In the data rows, 50 means zero.
Here are some points, one per row:
57,57,65,37,53,34,47,63,24,47,46,42,68,55,52,37,55,33,50,39,62,47,56,50,57,56,64,48,46,56,51,59,59,42,46,64,46,49,69,61,53,51,35,70,47,48,48,45,46,34,38,50,64,72,38,48,37,44,24
47,63,42,48,50,33,58,51,66,48,46,61,42,50,18,54,55,47,65,61,55,49,54,40,60,36,50,43,42,61,44,56,47,36,46,55,31,42,48,56,42,44,43,35,49,30,70,47,44,47,49,58,47,54,58,50,43,50,54
51,58,67,54,45,58,46,80,55,52,51,46,41,62,49,44,43,57,55,56,45,43,43,36,47,53,50,54,52,59,42,35,54,57,50,53,39,57,46,41,42,56,46,47,42,42,57,41,50,59,64,47,44,60,35,36,52,56,58
51,43,48,48,40,76,51,57,56,54,59,60,65,64,43,46,66,54,36,55,46,52,57,38,42,27,41,44,57,19,51,51,66,36,50,52,36,55,55,39,46,35,59,50,24,43,47,31,31,46,49,68,60,28,32,48,32,51,52
62,56,36,45,50,32,52,47,30,29,79,63,53,46,44,32,54,42,53,60,64,37,48,55,43,52,74,49,42,45,43,59,39,76,51,34,42,62,63,46,61,62,45,39,59,57,42,36,39,45,51,61,62,49,28,66,43,76,51
64,50,52,43,55,54,53,36,70,44,63,50,57,57,57,51,46,58,41,43,47,52,64,41,54,44,48,66,56,59,50,53,63,53,48,32,64,19,62,45,57,54,59,51,69,61,64,54,62,30,61,48,52,55,59,61,57,49,41
57,36,55,63,50,60,55,52,52,43,51,50,62,44,44,60,57,49,55,46,38,51,48,60,46,64,52,47,54,63,44,62,49,56,36,42,56,50,51,48,55,61,51,40,63,45,51,44,62,55,48,58,48,67,63,46,53,56,42
46,49,47,51,56,53,40,36,53,38,43,44,46,32,52,45,60,23,48,66,46,56,53,48,54,47,62,40,56,32,52,15,49,59,51,80,37,61,44,56,41,51,61,54,49,63,55,59,43,46,66,63,46,64,54,20,42,65,54
45,59,56,46,35,45,65,42,43,38,41,63,38,49,54,45,58,55,54,66,61,55,59,51,58,46,41,61,48,46,64,44,50,62,27,39,50,58,42,47,64,47,55,62,31,67,52,36,46,55,35,49,49,60,45,44,65,46,22
56,80,46,50,57,50,28,41,33,30,42,54,57,60,50,54,36,63,26,55,27,65,70,50,50,55,45,48,48,57,63,46,26,43,44,47,38,57,59,71,59,52,65,55,57,52,44,39,48,50,42,59,48,42,54,49,62,51,45
59,59,44,19,57,61,53,52,56,53,56,59,57,57,56,55,48,54,33,49,58,47,52,53,21,60,37,60,68,58,55,61,45,58,31,68,51,64,54,50,55,44,17,47,41,52,46,66,29,47,42,48,35,57,66,55,51,60,41
39,46,60,49,53,52,48,42,65,45,45,31,52,61,63,46,59,53,58,51,53,44,70,52,54,47,44,50,49,44,50,56,51,51,60,53,45,53,49,43,46,56,51,60,45,38,53,61,59,74,63,56,49,46,41,53,69,65,49
53,43,49,56,44,52,49,52,50,56,43,41,52,51,51,46,45,62,60,59,36,40,50,47,45,54,44,46,50,58,61,54,52,54,49,58,45,54,43,51,8,52,59,38,51,49,51,60,55,56,56,42,57,46,45,54,53,42,54
59,50,53,53,49,48,44,53,53,47,48,41,15,42,47,52,52,52,50,47,52,51,4,53,51,50,36,48,49,42,53,57,54,20,52,45,45,57,54,42,50,52,59,46,59,42,57,56,55,48,47,54,59,58,53,56,49,47,45
68,45,43,65,48,58,58,17,42,46,49,57,51,66,50,51,45,53,43,41,53,63,54,48,38,72,69,57,41,41,55,57,49,47,37,47,51,23,47,58,55,52,33,49,48,40,51,55,47,40,35,58,27,55,48,50,55,58,63
63,41,40,46,69,51,52,45,43,64,46,59,43,54,62,51,47,49,45,45,43,53,44,74,42,43,62,46,55,47,49,58,58,68,58,18,41,27,60,51,43,50,52,65,49,43,45,44,48,33,38,48,40,46,61,55,51,54,68
66,56,62,63,55,72,51,48,54,59,51,50,49,38,49,54,54,61,61,49,42,42,50,50,60,46,40,38,37,57,54,61,54,45,68,52,55,52,48,50,58,57,59,50,54,40,57,61,51,50,63,23,54,51,58,52,50,48,61
52,55,51,50,9,58,49,59,50,50,13,62,50,41,57,56,51,54,51,57,46,47,45,54,49,54,48,53,49,44,56,56,61,49,54,58,52,52,54,47,43,58,47,52,59,45,48,62,65,67,63,49,58,49,54,58,48,50,47
45,48,47,63,66,38,17,62,67,42,46,43,62,33,54,39,42,58,54,41,59,68,50,53,55,33,40,45,59,39,47,60,67,64,44,51,57,45,40,47,55,56,41,35,49,51,13,45,39,63,51,48,43,36,45,48,43,37,51
44,50,54,54,45,47,58,54,51,57,49,15,49,40,45,53,45,63,58,61,39,49,43,51,54,55,47,45,45,49,60,45,53,44,54,54,49,51,51,9,52,55,57,46,51,42,59,60,55,47,50,49,53,55,55,54,47,49,62
25,60,51,59,47,50,64,53,62,48,55,59,54,58,65,34,51,53,35,40,48,54,51,57,61,41,56,59,41,52,53,37,48,61,63,49,41,59,42,53,50,50,58,33,37,53,50,66,49,56,45,48,83,58,45,26,56,44,70
50,24,66,46,43,60,51,44,51,55,53,52,56,56,51,68,15,51,62,43,62,48,44,64,50,56,52,44,49,51,60,53,59,56,45,54,47,45,61,50,55,62,64,54,57,50,53,55,49,55,58,44,43,35,57,44,72,43,55
44,43,43,59,53,52,56,62,56,39,58,49,56,59,45,59,44,55,48,63,43,45,47,59,60,57,48,18,18,52,53,42,53,46,61,59,61,51,57,44,37,42,50,50,51,56,49,51,54,55,57,20,60,55,64,59,54,46,53
37,57,35,65,60,46,43,51,37,25,40,49,35,41,43,50,41,29,44,47,50,48,56,31,22,29,49,67,58,69,44,31,45,45,65,61,65,37,50,39,45,63,55,63,30,42,35,36,48,49,48,41,67,39,40,47,43,49,40
58,39,70,26,48,49,42,41,34,50,55,58,39,53,45,56,43,57,46,45,58,60,66,66,38,35,58,53,47,52,47,62,48,42,38,46,67,51,35,42,44,55,25,55,62,57,48,57,59,49,52,61,47,54,52,47,48,45,55
49,47,53,55,43,57,52,55,51,53,51,45,38,49,48,57,48,47,54,58,58,49,36,53,64,53,10,45,44,50,58,51,56,42,52,45,64,55,56,45,48,54,54,50,58,17,47,60,63,41,52,46,49,49,46,49,48,48,63
47,62,49,53,42,60,36,60,42,46,42,35,66,57,51,49,49,49,68,52,54,44,41,40,67,25,58,63,70,31,37,33,41,40,44,39,55,50,28,54,55,44,50,53,36,54,30,44,50,57,61,52,51,52,66,61,62,60,74
59,26,50,48,44,56,41,53,59,68,53,50,44,51,73,47,25,57,68,46,54,51,61,54,51,52,50,44,39,56,58,44,62,48,42,48,55,52,54,48,59,57,56,53,58,45,51,56,55,54,50,54,49,45,64,65,46,52,53
37,44,54,57,53,46,25,28,55,75,54,68,63,38,37,43,49,31,44,38,33,45,41,33,44,66,41,59,41,42,33,42,33,55,34,51,32,58,45,39,64,28,44,65,45,51,42,22,61,50,56,41,65,49,36,56,46,45,47
45,40,63,52,41,46,44,50,46,44,48,42,58,57,57,55,62,59,61,48,53,67,47,42,51,52,37,50,44,58,61,37,59,68,65,49,44,53,37,62,50,62,30,56,62,55,55,50,48,39,47,59,53,28,57,59,58,61,50
53,45,48,50,63,60,45,50,59,61,48,57,57,47,57,73,34,53,59,41,65,59,48,64,45,58,57,55,56,49,62,59,43,58,47,43,75,31,47,61,49,52,47,52,46,52,66,52,54,31,58,62,51,58,47,67,53,54,45
57,64,61,37,50,29,70,37,41,53,54,56,49,54,50,51,46,41,42,57,47,65,31,53,60,71,47,53,58,67,35,56,45,31,61,51,50,47,40,50,48,42,63,42,33,59,47,39,52,60,56,47,43,39,51,44,27,53,45
47,45,57,51,59,57,54,51,52,48,65,66,65,43,44,33,60,30,36,63,57,59,44,57,37,55,67,56,61,60,39,34,46,39,73,42,51,52,46,60,64,49,49,61,52,53,66,68,55,60,17,54,27,50,35,69,53,35,41
38,64,56,64,53,53,54,58,59,70,53,49,46,59,44,58,49,61,51,56,50,38,57,52,61,49,52,48,54,42,49,51,65,56,65,67,54,57,44,36,37,53,62,46,54,59,38,52,65,40,47,59,48,47,49,42,69,61,46
48,61,36,37,29,37,38,55,48,61,58,39,51,43,57,61,93,43,28,35,64,44,46,54,41,41,53,37,45,63,43,40,29,62,39,52,40,28,63,56,48,50,55,31,38,75,49,48,61,46,37,44,28,41,46,46,47,39,47
47,46,53,53,53,49,48,53,50,59,43,45,40,52,47,51,55,53,53,60,19,13,51,59,59,54,52,39,42,52,49,44,51,44,57,47,62,51,50,50,42,50,46,19,47,48,46,62,48,58,49,40,60,50,52,48,49,51,43
56,32,30,39,45,25,65,76,43,55,50,40,49,38,49,36,45,44,28,55,57,53,63,20,48,43,54,49,54,27,43,61,38,63,59,60,52,48,46,73,69,18,58,48,48,49,64,43,40,64,39,44,57,53,51,28,60,53,55
45,37,56,46,55,41,60,40,55,42,68,64,42,58,50,51,44,58,72,28,45,46,50,35,42,55,52,57,70,41,55,64,44,47,52,41,50,50,65,67,53,44,42,64,41,61,30,66,66,38,52,53,24,57,60,57,48,51,49
36,76,8,37,56,43,60,54,42,46,63,46,51,37,46,53,60,37,65,22,34,48,51,65,50,50,52,67,58,62,52,58,67,32,45,46,54,60,37,55,56,26,42,67,68,53,70,32,22,57,47,50,52,46,37,31,49,51,38
32,50,42,53,78,55,64,45,40,52,22,51,54,70,41,40,64,57,43,51,68,59,45,35,65,54,63,51,51,45,28,52,23,57,32,46,46,61,58,52,47,50,49,56,73,66,58,56,36,52,50,45,46,38,48,38,17,43,32
54,48,52,58,50,44,64,50,55,58,48,43,31,31,53,51,54,47,46,57,60,46,60,52,53,61,49,48,47,51,47,52,49,38,55,50,51,66,49,57,43,54,55,42,56,45,47,34,38,48,60,49,51,56,52,62,49,15,66
There is one direction along which these points spread out most. For each point below, how far along it does it lie, from 0 to 99? 50 is the average, and the first point above lies past it. One standard deviation of the points above along it is 16.
54,48,52,58,50,44,64,50,55,58,48,43,31,31,53,51,54,47,46,57,60,46,60,52,53,61,49,48,47,51,47,52,49,38,55,50,51,66,49,57,43,54,55,42,56,45,47,34,38,48,60,49,51,56,52,62,49,15,66 43
47,45,57,51,59,57,54,51,52,48,65,66,65,43,44,33,60,30,36,63,57,59,44,57,37,55,67,56,61,60,39,34,46,39,73,42,51,52,46,60,64,49,49,61,52,53,66,68,55,60,17,54,27,50,35,69,53,35,41 69
59,26,50,48,44,56,41,53,59,68,53,50,44,51,73,47,25,57,68,46,54,51,61,54,51,52,50,44,39,56,58,44,62,48,42,48,55,52,54,48,59,57,56,53,58,45,51,56,55,54,50,54,49,45,64,65,46,52,53 29
47,62,49,53,42,60,36,60,42,46,42,35,66,57,51,49,49,49,68,52,54,44,41,40,67,25,58,63,70,31,37,33,41,40,44,39,55,50,28,54,55,44,50,53,36,54,30,44,50,57,61,52,51,52,66,61,62,60,74 48
59,59,44,19,57,61,53,52,56,53,56,59,57,57,56,55,48,54,33,49,58,47,52,53,21,60,37,60,68,58,55,61,45,58,31,68,51,64,54,50,55,44,17,47,41,52,46,66,29,47,42,48,35,57,66,55,51,60,41 65
47,46,53,53,53,49,48,53,50,59,43,45,40,52,47,51,55,53,53,60,19,13,51,59,59,54,52,39,42,52,49,44,51,44,57,47,62,51,50,50,42,50,46,19,47,48,46,62,48,58,49,40,60,50,52,48,49,51,43 33
48,61,36,37,29,37,38,55,48,61,58,39,51,43,57,61,93,43,28,35,64,44,46,54,41,41,53,37,45,63,43,40,29,62,39,52,40,28,63,56,48,50,55,31,38,75,49,48,61,46,37,44,28,41,46,46,47,39,47 70
56,80,46,50,57,50,28,41,33,30,42,54,57,60,50,54,36,63,26,55,27,65,70,50,50,55,45,48,48,57,63,46,26,43,44,47,38,57,59,71,59,52,65,55,57,52,44,39,48,50,42,59,48,42,54,49,62,51,45 64
39,46,60,49,53,52,48,42,65,45,45,31,52,61,63,46,59,53,58,51,53,44,70,52,54,47,44,50,49,44,50,56,51,51,60,53,45,53,49,43,46,56,51,60,45,38,53,61,59,74,63,56,49,46,41,53,69,65,49 37
56,32,30,39,45,25,65,76,43,55,50,40,49,38,49,36,45,44,28,55,57,53,63,20,48,43,54,49,54,27,43,61,38,63,59,60,52,48,46,73,69,18,58,48,48,49,64,43,40,64,39,44,57,53,51,28,60,53,55 73
59,50,53,53,49,48,44,53,53,47,48,41,15,42,47,52,52,52,50,47,52,51,4,53,51,50,36,48,49,42,53,57,54,20,52,45,45,57,54,42,50,52,59,46,59,42,57,56,55,48,47,54,59,58,53,56,49,47,45 35
63,41,40,46,69,51,52,45,43,64,46,59,43,54,62,51,47,49,45,45,43,53,44,74,42,43,62,46,55,47,49,58,58,68,58,18,41,27,60,51,43,50,52,65,49,43,45,44,48,33,38,48,40,46,61,55,51,54,68 51
45,48,47,63,66,38,17,62,67,42,46,43,62,33,54,39,42,58,54,41,59,68,50,53,55,33,40,45,59,39,47,60,67,64,44,51,57,45,40,47,55,56,41,35,49,51,13,45,39,63,51,48,43,36,45,48,43,37,51 49
